In the rows, zero is written as 128.
The rows of A fall into a few groups, which share some directions, and each row is roughly a mix of its group's hidden directions.
A:
[[179 130 121 133  96 133 102 123 188 132 125]
 [143 136 184 143 105 112  88 150  93 146 136]
 [122  94 116 155  94 108 135 100  89 172 139]
 [148 118 134  70 140 171 106 153 118 101 113]
 [115 155 139 108 112  99  90 170 159 164 119]
 [113  88 116 142 126 106 157 133 123 105  65]
 [154  88 134  82 126 158  97 108  98 148 118]
 [149 123 141  92 127  86 183 110 132 118  98]
 [144 166 161  96 114 134 122 140 142  68 127]
 [ 76 108 122 106 125 133 113 139  74 115 159]
 [105  86 127 151 103 120  76 169 126 130 117]
 [130 155 170 110  94 164 142 148 148  85 129]
 [ 88 158 146 117 126 139 124 129 120 143  60]
 [152  77 178 153 139 120 132 137 112 116 162]
 [145 135 106 159 183  88 126  98 156 132 131]
 [113  78 150 102 120 111 144 113 119 113 184]
 [ 86 105 104 153 117 117 178 161 149 121 143]
 [100 118 140 185 121 157 110 140 101 117 167]
 [ 87 137 146 111 115 115 134 160 180 161 106]
 [104 110  88 124 176 109 118 113 130 178 124]
 [103 154 148  93  73 129 132 139  86 128 114]
 [139 141 115 151 126 186  90 108  91 149 136]
 [144  79 126 180  97 100 119 150 146 134 118]
 [149 106 158 117  79 159 133 152 137  89 152]
 [109 137 150 146 104  85 131 189 109 140 137]
 [111 127 155 133  65 147 123 178 131 123 115]
 [137 146  87 100 138 165 148 139 163 124  83]
 [ 82 112  83 168 144 143 149 139 156 113 127]
 [107 130 133  71 120 180 121 157 104 129 120]
 [128 140 164 117 106 153 112  78 124 178 124]
 [135 106 147  93 146 114 154 106  83 104  87]
 [ 70  85 131 125 147 147 146 129 104 157 148]
 [150 169 156  98 138 124 136  78 134  94 145]
 [142 145 123 154 175  93 125  83 164 135 132]
 [115  88 109  82 105 143 138 103 100  97 151]
 [173 140  94 161 136 163 132 121 110  94  99]
 [167 130 107 139 104 114 158 115 183 144  99]
 [111 111 154 121 116 104 198 138 125 123  97]
 [107 141 120  89 114 102 106 163 183 140 118]
 [112 100 112  90 181 142 106 106 153 119 103]
 [164 136 122  78 123 163 111 146 122 154  88]
 [104 129 134  55 125 160 109 136 106 140 119]
 [128 120 147 111  88 160 113 187 127 101 110]
 [120 118  80  87 136 162 146 148 169 137 112]
 [143 118 130 108 166 129 164  74 139 116  90]
 [148 173 172 160  92 146 136 127 142 100 131]
 [151 161 151 144 131 121 161 108 167 132  77]
 [ 85 165  96 139 165  83 135 135 141 137 132]
 [ 97 161 131 103  96 105  87 140 139 149  90]
 [141 138  96 187 138 115 103 157 153 149 149]
 [ 91 114 130 129 153 140 118 179 164 115 165]
 [120 171 119 190 112  93 141 142 113 123 139]
 [120 159 130  65 118 147 128 132 110 160  94]
 [108 144 107  79  83 122 108  99 103 108 111]
 [112 100  73 161 126 124 149 132 136  99  89]
 [113 148 131 140 105  97 177 175 129 139 161]
 [105 124 146  87 112  96 145 103 129 105  75]
 [169 113  95 148 148 151 150  83 122 100 148]
 [142 163 153  79 120 128 101 143 128  79 119]
 [172 148 112 161  95 163 105 103 123 142 154]
 [129 163 130 107 141 153 129 119 102 127 197]
 [161 131 176 135 133 102 128 108  96 144 176]
 [123 119 107 170 155 114 106 130 189 123 152]
 [127 109 118 119 150  93 133  60 131 158 142]
 [ 91 124 102 140 132 122 105  86  71 129 143]
 [138 134 152 120 117 155 159 116  56 126 115]
 [136 131 106  80 169 144 109 112 128 165  93]
 [139 100 176  95 164 136 161  93 133 128 122]
 [180 162 129 130 130 139 173 150 124 165 141]
 [122 126  85 134 129 152 180 104 175 121 133]
 [104 131 105  76 145 110 166  86 135 119 146]
 [100 146 114 152  76 164 130 117  89 111 110]
 [117 155 140 154 101 172 132 126  87 173 128]
 [ 94 204 124 115 156 123 137 125 128 121 136]
 [153 137 163 191 134 123 152 139 110 129  96]
 [156 150 123 174  76 134 157 124 107 126 152]
 [107 113 122 108 162 152  91 175 167 136 135]
 [146 151 168 150  87 111 118 149  81 138 147]
 [140 128 160 146  91 109 116 135  67 119  99]
 [163 147 172 162 145 102 152 104 124 111 159]
 [118 129 104 130 178 120 115  95  89 161  98]
 [138 146  75 160 111 124 172 137 125 113 164]
 [128 136 138 177 188 138 144 129  99 147 109]
 [153 106 133 147 104 101 171 103 128  84 157]
 [124 134 115 124  92 131 192 109 106 110  92]
 [143 147  97 151 159 149 118  95 181 144 147]
 [127 117 134 126 149  96  57 164 124 136 118]
 [127  77 124 175  87 138 145 136 115 159 130]
 [110  86 138  96 135 166 149 110  78 133 129]
 [104 151 140 124  87 161 108 158  87 158 116]
 [ 94  94 138 164 155 159 138 162 132 140  92]
 [160 109 150 127  78 120 115 129 173  96 109]
 [123 109  55 123 114 138 121 121 128 113 169]
 [168 151 168  99 125 147 107 124 148  81 119]
 [170  83 127 167 121 111 147 130 149  89 134]
 [166 161 130  74 110 135 109 136 139 142  90]
 [ 68 129 142 108 162 160 149 136  99 112 139]
 [165 134 114  88 163 174 134 120 158 151 125]
 [141 106 125 163 148 166  76 102 110 113 147]
 [151 111 121 147 125  91 177 139  82  99 120]
 [119 179 144  73 143 138  96 142 130 108 114]
 [ 95 121 114 130 110 127 188 136 172 133 100]
 [122 164 128 100 105 101 180 153 155 152 138]
 [ 65 122 131 118 157 137 160 124 131 171 140]
 [169 162 140 176 164 137 134 145 140 154 114]
 [106 149 107 101 126 123  66 147 154 147 102]
 [ 87 140 124 122 145 113  95 180 155 147 157]
 [103 170 155 108 100 124  92 167 145 121 105]
 [102 162 138 130 121 164 126 184 146 141 160]
 [141 157 134 105 137 124 143 122  85 170  77]
 [ 93 154 134 118 109 140 174 143 171 153 154]
 [160 123 137  60 118 126 144 164 141 142 111]
 [ 89 120 114  57 126 121 132 154 122 108 129]
 [109 166 158  79 132 118 136 152 137 156 163]
 [166 105 191  98 113 104 113 140 130 122 135]
 [118 117 132 174  67  93 139 151 119 127 133]
 [180  90 131 103 130 133 150 121 136  94 168]
 [ 99 106 156 191 154 137 142 142 123 117 104]
 [122  64 114 114 119 151  97 165 115 147 137]
 [ 85 136 121  97 155 152 170 130 157 154 104]
 [ 58 133 110 124 109  96 134 115 154 109 140]
 [131  94 139 157 117 141 121 109  66  91 130]
 [143 142  93 111 131 125 155  86 113 120 186]
 [106 109 111 168 121 129 118 128 113 198 119]
 [137 132 184 138 130 128  92 140  86 136 166]
 [114 124 112 145 159 138 125 146 124 197 162]
 [112 158  98 114 134  92 166  77 119 140 140]
 [155 110 134 139 139 148  81  89  86 106 109]
 [121 144 143 128 139  93  78 120 176 153 101]
 [132 154 121  75 137  73 133 162 122 137 119]
 [116 104 113 134 130 151 154 101 188 131  90]
 [106 151 135 157 175 161 154 123  85 143 132]
 [125 100 138  88  85 142 100 131  83 152 118]
 [ 99 135  72 104 106 147 130  94  95 110 130]
 [170  83 134 140 116 142  74 137 130 123 102]
 [130  83  97 102 121 150 142 108  96 112 172]
 [106 166 121 112 115 132  92 128 100 178  96]
 [160 126 107 160 101 108  83 158 155 101 119]
 [131 120 152 136 188 148 144 168 108 144 100]
 [ 96  94 133 139 137 157 116 121 152  77 166]
 [149 105 148 146  81  92 138 112 152  84 118]
 [135 148 125 138  57 108 110  94 145 117 117]
 [126 177 101  99 141 103 156 103 147 166 118]
 [107 116 115 177 109  86 139 105 124 173 137]
 [163 143 134 169  86 139 110 106  86 142 113]
 [168 145 135  95 167 130 100  78 114 125 128]
 [112 156 106 139  97 101 123 101 138  67 114]
 [142  96 100 173 141 152 150 116 108  86 152]
 [102 138  75 146  96 154 151 118 162 121 103]
 [129  98 109  79 148  97 164 123 100 123 157]
 [ 89 150  90 162 110 140 116 165 123 123 166]
 [146  78 104 132 146  83 108 128 168 115 139]]

In each list below, two rows fit none of the groups, and each other row fits one group, some only roughly. Which are they? Name them in the order they come.
    q_709: [121 164  96  87 156 131 144  99 113 167 110]
    q_123: [131 161 134 116 152 111 172 125 191 124 132]
    q_845: [163 163 143 166 121 110 133 115 139  77 102]
    q_545: [172  82 130 151  98 144 157 126 102 104 141]
    q_513: [144  96 131 124 110  66 161 107 121  97 124]
    q_966: [147 135 174 170 115 108 118 100 125 147  84]
    q_425: [149  79 169 129 146 140 129 139  94 154 161]
    q_999: [115  88 105 144 137  86 119  80 102 104 136]
    q_776: [126 147  74 150 121 181 118 151 147 139 145]
    q_375: [123 173  94 159 145 118 164  93 139 117 157]
	q_966 q_776
    q_577: [178  92 113  92 159 153 125 111 107 107 136]
    q_473: [167 114 160 158 115 169 149 104 120 102  99]
    q_4: [171  96 138 138 126 141 110 123  71 132 162]
    q_903: [ 95  93 159 108 133 145 140 170 146  90 146]
    q_655: [148 157 126 160 178 140  90 137 157 135 155]
    q_983: [ 96  62 151 117 119 141 114 152  98 136 122]
    q_989: [156 114 147  72 120 159 131 141 131  78 127]
    q_244: [148 117 104 127 107 158  61 139 142 145 149]
    q_34: [138 103  88 133 109 138 158 117 175  84 124]
    q_996: [123 172 126 161 117 142 106 163 109 180 131]
    q_693: [138 126  98 163 132 101 125  99  77 167 130]
    q_400: [164 125 141 134 163 113  98 130  92 119 182]
    q_147: [ 96  76 126 138 128  95 101 152  97 105 146]
	q_655 q_34
    q_55: [ 96  59 114 145 122 138 115 161 133 120 143]
    q_506: [185 129  99  88 136 149 121 100 153 118 146]
    q_259: [157 132 166  93 151 153 134  80 140 148 149]
    q_14: [136 135 141 122 180 179 169 107 114 135 127]
    q_855: [134 109 114  95 139 181 109 165  89 128 114]
    q_608: [153 155 128 140 109 179  77 146 126 154 121]
    q_397: [156  81 132 136 118  63 135 135 120 108 117]
    q_496: [117 152 151 149 105  90  79 125  95 157 138]
    q_594: [147 132 172 122 137  79 130 122  79 142 104]
    q_543: [116 153 144 191 160 119 153 102 121 124 152]
    q_885: [140 161 115  65  88 133 129 114 123 152 111]
    q_209: [ 97 115 103  74 140  85 118 120 162 127 134]
    q_62: [145 112 122  62 126 152 160 131 152  99 118]
    q_264: [ 97 156 118 151  84 111 138  90 109 111 163]
	q_506 q_594
    q_772: [127 134 121 145 164 147 183 134 161  92 153]
    q_359: [115  96 106 123 129 184 167 135 107 161 139]
    q_248: [ 87 156  95  96 137 126  82 151 106 125 142]
    q_499: [144 136 135 182 148 151 133  82  91 139 113]
    q_533: [140 194 170 102 112 114 142 113 118 129 142]
    q_393: [137 164 158 142 112 189 124 158 142 140 110]
    q_722: [ 87 158 131 121 183 128 165 151 132 149 120]
    q_861: [104 123 143 144 153 153 166 124 122 111 191]
    q_613: [125  70  97 148 126 151 170 145 106 133 144]
    q_438: [115  90 134 125 188 144 100 128 115 164 148]
	q_533 q_438
    q_433: [124  70 175 129 152 153 150 140 104 119 124]
    q_789: [104 168  92 146 138 146  82 113 134 103 100]
    q_250: [ 67 122 155 154 141 134 130 124  89 159 114]
    q_154: [147 161 154 172 143 151 148  88 142 122  97]
    q_354: [ 88 118 112 119 127 149 104 151 119 188 100]
    q_129: [151 156 119 137 160  89 133  84  94 109 152]
    q_111: [148 113  78 156 160 116 145  94 116 112  94]
    q_83: [134 186 116 128  85 129 110 154 137 158 154]
    q_300: [ 73 119  97 109 135 112 137 167 122 120  88]
    q_9: [147  86 167 120 171  98 101 133 103 119 119]
    q_340: [ 77 117  95 105 158 103 111 161 138 120 101]
	q_789 q_111
    q_794: [186 130 165 128 141 146 125 149 154 159 154]
    q_334: [177 133 138 133 143 138 177 114 176 114 132]
    q_466: [172 124 162 115  93 118  93 152 164 127 111]
    q_952: [ 74  77 116 155 141 147 121 151 111 147 131]
    q_206: [183 124 113  74 112 158 110 127 114 143 127]
    q_411: [161 114 165 145  76  92 101 130 138 113 117]
    q_36: [158 161 133 133 115 127 162 135 109 127 193]
    q_133: [ 90 131 148 127 190 138 135 151 158 137 100]
    q_773: [152 143 163 124  87 188 131 133 101 125 122]
    q_783: [112 122 116 131 158 136  48 140 137 134 124]
    q_343: [116 170 165 144  95 145  89 138 141 162 113]
    q_307: [115  91 110 170 119 160 177 129 134 147 151]
    q_127: [ 80  74 110 128 106 114 110 151 143 118 152]
	q_794 q_466
    q_928: [ 67 152 166 146 128  98 124 113 111 148 116]
    q_572: [123 140 107 104 104 180 114 117 150 119 180]
    q_321: [123 134 138 166  98 123 148 181 155  89 127]
    q_973: [164 120 108 142 191 111 101 116 155 123 115]
    q_426: [147 107 157 105 184 133  82 116 118 120 144]
    q_63: [ 99 111 134 132  97  79 152 162  97 143 101]
    q_96: [141 100 128  76 124 131 130 159 187 125 125]
    q_104: [102 168 107 151 148 146 150 130 156 129  75]
    q_833: [137 130 197 123 115 111  80 142 121 118 120]
    q_763: [ 99 150  94 129 114  71 149 139 115 148 159]
	q_63 q_833
    q_581: [137  80 149 134 118 110  89 178 153 134 135]
    q_526: [112 152 110 110  77  78 118 137 161 141 133]
    q_156: [126  99 159 137 131 137 201 108 144 124 121]
    q_804: [106  94 147 129 101 175 113 168 105 148 147]
    q_911: [149 183  99 133 140 113 147  94 133 143 168]
    q_151: [127  91 151 134  97 144 102 179 130 104 160]
    q_39: [104 125 137 121  93 109 129 189 156 113 160]
    q_429: [150 109 150 123 148 125 177 114 132 130 189]
    q_162: [106 164 159 133 159 127  76 154 154 145 132]
    q_745: [149 156 128 134 101  78 159  98 163 137 109]
    q_445: [122  88 116 152 184 132  86 135 128 110 148]
	q_804 q_162
    q_458: [145 118 144 114 135 186 159  80 114 137 145]
    q_216: [111 140 133  92 106  66 139 154 150 132 103]
    q_779: [111 164 122 154 155 140 143 139 174 123  79]
    q_380: [123 154  76 140 100  94 167 104 133 129 148]
    q_112: [ 76 131 153  98 118 130 119 148 158 141  81]
    q_866: [106 158 158 124  79 164  99 135 124 127  93]
    q_967: [ 93 105 109  90 156 162 132 112 128 176 130]
    q_379: [137 114 175  77 127 142 130 143 129 145  81]
    q_603: [124 140 154 153 140  84 163 172 162 117 121]
    q_292: [113 112  81 155 113 117 179  93 143 137 114]
    q_58: [122 174 126 184 129 151 159 117 108 146 147]
	q_380 q_292
    q_882: [155 128 144 147 146 202 103 130 115 134 115]
    q_126: [153 163 139 161 144 182 128 128 107 160 111]
    q_972: [104 156 131 139 101 175 160 157  94 110 146]
    q_12: [145 134 130 134 120  61 128  77 133 115 147]
    q_864: [130  97 156 160 136  92 139 143 167 106 168]
    q_747: [184 148 156  92  89 125 113 108 139 132 115]
    q_173: [128 119  87 192 114  90 118 131 134 112 141]
    q_242: [155 122 139  80 135 156 127 123  88 176 138]
    q_204: [131 151 158 142 118 196 122 162 145 138 117]
    q_208: [128 146 192  95 113 102 108 129 119 153 107]
	q_747 q_173
    q_383: [ 93  89  88 146 131 131  98 152 102 139  95]
    q_887: [126 141 147 138  84 155 140 103  68 112 118]
    q_798: [ 82 134 145 137 131 112 108 177  82 129 146]
    q_459: [103  80 112 125 192 130 124 128 124 101 135]
    q_226: [104 144 125 186 135 148 158 119 119 175 138]
    q_114: [124 138 149 187 162 142 142  94 157 115 109]
    q_225: [156 135 154 142 116  91 131  93 110 108 182]
    q_207: [ 89 122 102 160 115 164  90 123 168 130 110]
    q_417: [156 202 132 126 124 120 134 117 146 122  94]
    q_918: [176 110 120  95  87 159  93 108 129 127 119]
    q_279: [ 71 117 111 165 112 124  88 148 114 138 107]
    q_29: [ 93 149 123 134 108 201 119 138 110 126 117]
    q_479: [134 167  82 144 157 159 126 130 131 174 115]
	q_383 q_29
    q_266: [ 97  95 105 154 114 130 128 155 150 185 142]
    q_145: [136  95 132  99 102 135 154 116 132  61 126]
    q_217: [168 122 131 143 143 134  58 110 152 135 136]
    q_936: [113 139 136 117 131 121  46 153 122 140 127]
    q_683: [115 127  89 129  92 122  75 150 149 103 101]
    q_596: [110 103 127  96 159 116 156  82 171 136 142]
    q_901: [122  97 117 150  81 148 142 146  77 154 135]
    q_357: [140 122  64 140 141 132  79 118 130 106 108]
    q_791: [ 94 121 154 120 155  77 172 106 120 145 123]
    q_796: [136 130 144 130 137 163 111 191 174 135 129]
    q_349: [ 98 104 136  96 152 145 114 147  66 127 114]
    q_367: [133 139 162 161 104 124 114 148  88 130 182]
    q_278: [124 138 123 209 149 128 138 132 138 102 124]
	q_266 q_791
    q_656: [128 117 142 127 110 120 147  71  72 106 114]
    q_428: [148 146  93 112 137  81 132  87 124 164 104]
    q_78: [165  92 144 158 121  87 154 134 134 127  87]
    q_399: [157 134 161  87 141 122 112 108 176 161 115]
    q_871: [109 126 186 149 167 145 121 150 112 158 147]
    q_184: [140  99 135 186 172 143  97 137 115 131 111]
    q_939: [134 157 119 124  83 151  79 110  94 127 102]
    q_252: [159 139 122 180 130  78 132 115 139  90 138]
    q_461: [ 81  96 117 142 124  81 172 135 116 127 113]
    q_916: [114 116 123  93 165 120  64 127 140 128 101]
    q_212: [124 132 135 140  86 103 136  94 173  84 144]
    q_844: [133 109 112 147 177 122 109  93 156 175 116]
    q_987: [130 140 158 116 127 108 177 191 131 132 131]
    q_374: [150 147 152  77 122 106  93  85 109 117 125]
    q_565: [154 183 125  97  99  93 104 123 152 125 118]
	q_871 q_461
    q_717: [133 160 156 155  99  86 131 136 163  87 134]
    q_561: [163 145 125 130 158  98 150  86 134  83 150]
    q_640: [143 120 184 120 126  89 121 144 178 112 130]
    q_452: [142 137 117 130  77 107  86 167 157 137 149]
    q_890: [182 133  93 144 126 112 137  79 120 156 126]
    q_46: [166 152 123 100  59 120 135 114 136 139 128]
    q_439: [138 149 190  82 121 109 126 134 130 161 120]
    q_65: [135 181 147 109 161 110 133 115 164 121  89]
    q_237: [115 155  91 110 119 173  78 140 102 135 134]
    q_192: [117  90 121  96 137 102 106 185 102 140 141]
    q_663: [153 110 124 159 152 163 159 151 148 107  83]
    q_95: [137 162  96 109 138 115 104 118 114 188 102]
    q_600: [135  66 169  87 125 145 130 147 128 122 122]
    q_451: [142 194 109 143 126 111 115 136 165 134  96]
	q_65 q_237
    q_227: [168 150 103 139 158 129 146 142 179 153 153]
    q_13: [164 100 158 157 112 177 141  98 127 145 142]
    q_724: [127 142 132 114 131 115  94  76  75 140 155]
    q_136: [162 107 153  87 101 142 150 151  83 117 130]
    q_230: [ 84 165 120 161 101 114 108 119 170 130 148]
    q_299: [ 93 121 112 183 140 157 144 122 114 164 154]
    q_654: [172 125 159 164 101  99 164 138 120 142 154]
    q_223: [161 123 133 125 157 182 101 114 162 145  99]
    q_26: [167 131  88 107 123  90 151 125 156 128  87]
    q_566: [125  75 144 100 138 154 135 167 155 135  96]
    q_18: [144 140  72 127 119 158  91  98 107 106 110]
    q_481: [125 151 104 133 105 143 190 128 110 106 167]
    q_886: [174 158 140 137 106 111 131 130  83 130 173]
    q_942: [144 146 106 129 150 145 161 144 187 112  94]
    q_737: [100  64 143 109 137 145 164 126 124 104 146]
	q_724 q_299
    q_501: [105 172 114 179 142 114 149  90 121 124 151]
    q_990: [ 95 111 111 198 127 135 123 148 135 103 109]
    q_509: [148  84 146 120 106 160 174  99 135 109 151]
    q_201: [140  98 102 112 148 160 180 131 165 104 129]
    q_256: [147 105 122 156  75 175 129 110 101 144 118]
    q_755: [ 98 167 152 184 108 118 156 140 115 122 147]
    q_511: [122 162  99 170 136 150 134 120 143 145 183]
    q_819: [129 123 128 186  94  79 106 139 129 149 119]
    q_859: [123 131 113  76 100 107 106 168 159 142 152]
    q_979: [118 111 108 102 171 172 143  86 131 107 148]
    q_81: [111 140 138 150 102  97  63 137 108 148 111]
    q_372: [174 116 105 112 120 147 131 109  78 148 164]
    q_353: [159 133 114 143 158 104 103  90 159  84 145]
    q_587: [ 83  79 148 151 163 131 111 155 151 127 129]
    q_455: [152 107 140  84 127 135 125 158 148  69 116]
	q_256 q_353
